Some points:
[ 1.18  0.65 -1.01  0.06 -0.42  0.75  0.55  0.37  0.23 -0.45 -0.11 -0.62  0.09 -0.22 -0.46 -0.01  1.55  0.16 -0.57 -0.25  0.38 -0.18  0.45  0.2 ]
[-1.71 -0.4  -1.78  0.63  0.24 -1.16 -0.8   2.11  0.05 -0.59  0.14  1.52  0.24 -0.35  1.39  0.34  0.2  -0.1   1.01 -0.14  1.14 -1.19 -1.76  0.94]
[-1.53  1.25  1.41  1.27  1.26 -1.16  0.17 -0.7   1.34 -1.07  1.18  0.3  -0.94  1.05  0.21 -2.6   0.   -0.91 -1.81  2.89 -0.67  1.27 -1.57  0.19]
[ 0.47  1.55  2.06 -0.34  0.07 -2.23  0.94 -0.08 -0.07 -1.91 -0.37  1.01 -0.83  0.64 -0.14 -0.41 -0.66  1.61  0.11  0.42  0.71 -0.66 -1.68 -0.26]
[ 0.01  0.14 -1.19 -0.44  0.06  0.84 -1.37 -0.55 -1.81  0.8  -0.92 -1.52  0.37  0.01  0.86  1.36 -0.02  0.8  -0.21  0.56 -2.35 -1.37  0.38  1.1 ]
[ 1.37  0.65 -1.69 -0.63  0.97 -1.03 -0.94  0.06 -0.62 -1.06  1.34  0.17  0.7   1.12  1.05  0.58 -0.68 -0.28  0.46 -0.7  -0.48  0.55 -0.22  0.12]
[ 0.88 -1.02  0.5  -0.68 -0.47 -0.1   1.33  0.21 -0.02  0.97  0.24  0.99  0.75 -1.44 -1.97 -0.42  0.95  0.04  0.21  2.39 -2.2   2.07  0.81 -1.72]
[-0.83  0.92  0.85 -1.61 -1.08 -1.23  1.46 -1.51  1.69  1.19  0.25  0.82 -1.07  1.12  1.83 -0.4   2.35 -0.47  0.22  0.52  1.86  0.32  0.84  0.34]
[ 0.6  -1.03 -0.22  0.38 -1.24 -0.31 -0.42 -1.19 -0.09  1.38  1.85  0.14 -0.89 -2.07  0.96  0.05 -0.28 -1.01 -1.34  0.96 -0.88 -1.23  0.91 -0.55]
[-1.58  0.46  0.43 -0.44 -1.9   0.66 -0.32  0.63  1.21  0.15  0.79 -1.38 -1.74  0.93  0.   -0.24  0.63 -0.57 -1.55 -1.92  0.08  0.76  0.6  -0.55]
[ 1.48 -0.39  0.88  1.12  0.67  0.36 -0.06 -1.35  0.14 -0.61  0.45  0.48 -1.22  0.77 -1.22  0.46  0.88  0.06 -0.45 -0.18  0.65 -1.2   0.59  0.58]
[ 0.23 -0.66  1.03 -0.36  0.04 -0.97 -1.37 -0.75 -0.9  -0.17  0.21  0.53 -0.88 -1.66  1.44  0.6  -0.03 -0.43  0.65 -0.54  0.62 -0.76 -0.41  0.12]
[ 0.47  0.06 -1.    1.08  1.24  0.4   0.65 -0.33  0.15  1.95 -0.01 -0.95 -0.63  0.98 -1.93  1.26 -0.93 -0.29 -0.17 -0.46 -1.9  -0.9   0.24  0.33]
[ 1.33 -1.7  -0.55 -1.22 -1.14 -0.53 -2.27  1.26 -2.57 -1.02 -0.39  1.16  0.08 -1.71 -0.85 -0.55 -0.92 -1.2   0.81  0.56  1.55 -1.    0.63  0.72]
[ 1.32  1.18 -0.6  -1.51 -0.62  1.51 -0.47  0.82  0.45  1.16 -0.26  0.    0.16 -0.51 -1.03 -0.86 -1.92  1.41  0.58 -0.29  0.37 -0.85  2.55 -0.71]
[-1.71  1.29  1.2   0.19  0.44 -2.02 -1.49  0.04 -0.39  0.27 -0.62  0.77 -0.16  0.41  1.72 -0.77  0.01 -0.23  0.06  0.19  1.07 -1.29  0.93  1.51]
[-0.24 -0.41 -1.02  0.06 -0.76 -0.36  0.13 -1.61 -0.1   1.05  1.17  0.41  0.84  1.44  1.08 -0.72 -0.39 -0.57  0.29 -1.01  0.58  0.96  0.84 -0.33]
[ 1.06 -0.26 -0.53  0.61  0.88  0.01  1.01 -0.01 -1.28  0.78 -1.12 -1.73  0.09 -0.5  -0.21 -0.09 -0.23  1.7   0.38  0.49 -1.46  0.46  0.47  0.8 ]
[ 0.26  1.48  0.22  1.21  0.17  1.41  0.91  1.78 -1.75  1.38 -1.39  1.98 -0.06 -0.09 -1.43 -0.45 -0.27  0.21 -1.23 -1.38  1.36  0.11 -1.28 -0.19]
[-0.95 -0.37 -1.88 -0.74 -0.3  -0.22  1.39  0.56 -0.27 -0.44 -1.49  0.37 -0.12 -1.33  0.32  1.16 -2.18  0.07  1.15 -0.89  0.67  1.24 -0.5  -0.46]
[-2.79 -1.97  1.22  1.23  0.75 -0.38 -0.05  1.15  0.61 -0.31  0.58 -0.06  3.23 -0.44 -0.87  0.9   0.91 -0.46 -0.79  1.59  0.28  0.97 -1.23 -0.01]
[ 1.12 -0.9  -1.01  0.87 -0.11  1.28  1.71 -1.22  0.63 -0.49 -0.5  -1.57 -0.07 -0.81 -1.48  0.69 -0.72 -1.06  0.86 -1.19 -1.33 -1.32 -0.84  0.22]
[ 0.04  0.13 -0.27  0.27  0.68 -1.78 -0.7  -0.26 -2.06  0.95 -1.35 -1.78  0.96 -0.17  0.1   0.57 -1.66 -0.61 -0.1   0.18 -0.5   0.51 -1.65  1.07]
[-2.75 -0.38 -0.26 -0.27 -0.2  -0.52 -1.4   0.05 -0.43 -0.22  0.11 -0.39 -0.28  0.58 -0.44 -0.28  0.96  0.3  -1.17 -1.2  -0.24  0.01  1.74 -1.2 ]
[ 0.32 -1.74  1.16  1.54  0.04 -1.23 -2.35 -0.33  1.82  0.12 -0.41 -0.54 -1.    1.35  0.52 -0.24 -0.96  0.43 -0.86  0.7  -0.63 -0.27 -1.84 -0.25]
[-0.06  0.07  0.71 -1.99  0.66  0.71  0.3  -0.84  0.23  1.27 -0.63  0.8  -0.38 -0.35 -0.85 -0.53  0.89  0.19  0.41 -0.08  0.41 -1.62 -0.52 -0.2 ]
[ 0.71 -0.28  1.01  1.12 -0.68  2.55 -0.69  0.61 -0.85 -0.27 -0.85 -0.73  0.54 -0.93  0.54  0.55 -0.22 -0.02  0.64 -0.97 -0.38 -1.35  0.76 -1.42]
[ 0.51  0.24 -0.07 -0.71 -1.1   2.25 -0.54 -0.01 -0.61 -0.29  2.15 -0.23  0.21 -0.01  1.08 -1.48  1.51  1.05 -0.24 -1.38  1.11 -0.23  0.57  0.46]
[-0.12 -1.27  0.3   0.03 -0.28 -0.72  0.7   0.53  0.72 -0.58  1.27 -0.2   0.52 -0.28 -0.29  0.51  1.64  0.24  1.52  2.37 -1.24  2.35 -0.76 -1.21]
[-2.01  0.07  0.49  0.39 -1.15  0.4   1.26  0.91 -1.53 -1.59 -0.71 -0.05  1.49  0.66  0.03  1.53  0.01 -0.27  0.82  0.78 -0.6  -1.02 -0.5  -0.81]
[ 1.36  0.45 -1.37 -0.44  1.67  0.79  0.93 -0.79  1.96  1.74  0.81 -0.08  0.15  0.52  1.    0.76  0.71 -0.38  0.19  0.17 -0.04 -0.97  0.48  0.2 ]
[-0.73  0.7   1.22  0.22  0.05  0.45  1.36  0.94  2.12 -1.95  0.33  1.06 -0.65 -0.74 -0.95  0.26 -0.48 -0.64  0.73  0.15  0.64  1.26  0.05  1.71]
[ 0.24  0.87  1.32  0.14  0.79 -0.58  1.04  0.11  0.21  0.31 -0.18 -0.53  0.88  1.63  0.42  0.42  0.73 -0.21 -0.56 -1.81 -1.27  2.03  0.25 -0.53]
[ 1.21  2.05 -1.41 -0.69  0.55  1.44 -0.63  0.87  1.38 -2.39 -1.9  -0.1  -0.08 -0.41 -0.2  -1.81 -0.55  0.72 -0.22 -0.15  0.54  0.19  0.93  0.59]
[ 0.84 -1.42 -0.13 -0.37  0.21  0.71  0.02 -1.49  0.39 -0.04  0.34 -0.07 -0.32  0.79 -0.23 -0.15 -0.85  0.73  0.18 -0.38  2.14  2.36 -0.28 -0.78]
Along one direction, these points spread out more than along any other. Take the direction at right angles to it along which they spread out most. Go by this last direction. Where along it does each point below lie, from 0 to 99? The average is 50, and the first point in the table lies past the average. One standard deviation of the points above along it is 16.
[ 1.33 -1.7  -0.55 -1.22 -1.14 -0.53 -2.27  1.26 -2.57 -1.02 -0.39  1.16  0.08 -1.71 -0.85 -0.55 -0.92 -1.2   0.81  0.56  1.55 -1.    0.63  0.72] 50
[ 1.32  1.18 -0.6  -1.51 -0.62  1.51 -0.47  0.82  0.45  1.16 -0.26  0.    0.16 -0.51 -1.03 -0.86 -1.92  1.41  0.58 -0.29  0.37 -0.85  2.55 -0.71] 67
[-0.12 -1.27  0.3   0.03 -0.28 -0.72  0.7   0.53  0.72 -0.58  1.27 -0.2   0.52 -0.28 -0.29  0.51  1.64  0.24  1.52  2.37 -1.24  2.35 -0.76 -1.21] 25
[ 0.32 -1.74  1.16  1.54  0.04 -1.23 -2.35 -0.33  1.82  0.12 -0.41 -0.54 -1.    1.35  0.52 -0.24 -0.96  0.43 -0.86  0.7  -0.63 -0.27 -1.84 -0.25] 42
[ 1.12 -0.9  -1.01  0.87 -0.11  1.28  1.71 -1.22  0.63 -0.49 -0.5  -1.57 -0.07 -0.81 -1.48  0.69 -0.72 -1.06  0.86 -1.19 -1.33 -1.32 -0.84  0.22] 32
[-2.79 -1.97  1.22  1.23  0.75 -0.38 -0.05  1.15  0.61 -0.31  0.58 -0.06  3.23 -0.44 -0.87  0.9   0.91 -0.46 -0.79  1.59  0.28  0.97 -1.23 -0.01] 18
[-1.58  0.46  0.43 -0.44 -1.9   0.66 -0.32  0.63  1.21  0.15  0.79 -1.38 -1.74  0.93  0.   -0.24  0.63 -0.57 -1.55 -1.92  0.08  0.76  0.6  -0.55] 71
[-0.95 -0.37 -1.88 -0.74 -0.3  -0.22  1.39  0.56 -0.27 -0.44 -1.49  0.37 -0.12 -1.33  0.32  1.16 -2.18  0.07  1.15 -0.89  0.67  1.24 -0.5  -0.46] 40
[ 0.47  1.55  2.06 -0.34  0.07 -2.23  0.94 -0.08 -0.07 -1.91 -0.37  1.01 -0.83  0.64 -0.14 -0.41 -0.66  1.61  0.11  0.42  0.71 -0.66 -1.68 -0.26] 58
[ 0.6  -1.03 -0.22  0.38 -1.24 -0.31 -0.42 -1.19 -0.09  1.38  1.85  0.14 -0.89 -2.07  0.96  0.05 -0.28 -1.01 -1.34  0.96 -0.88 -1.23  0.91 -0.55] 50
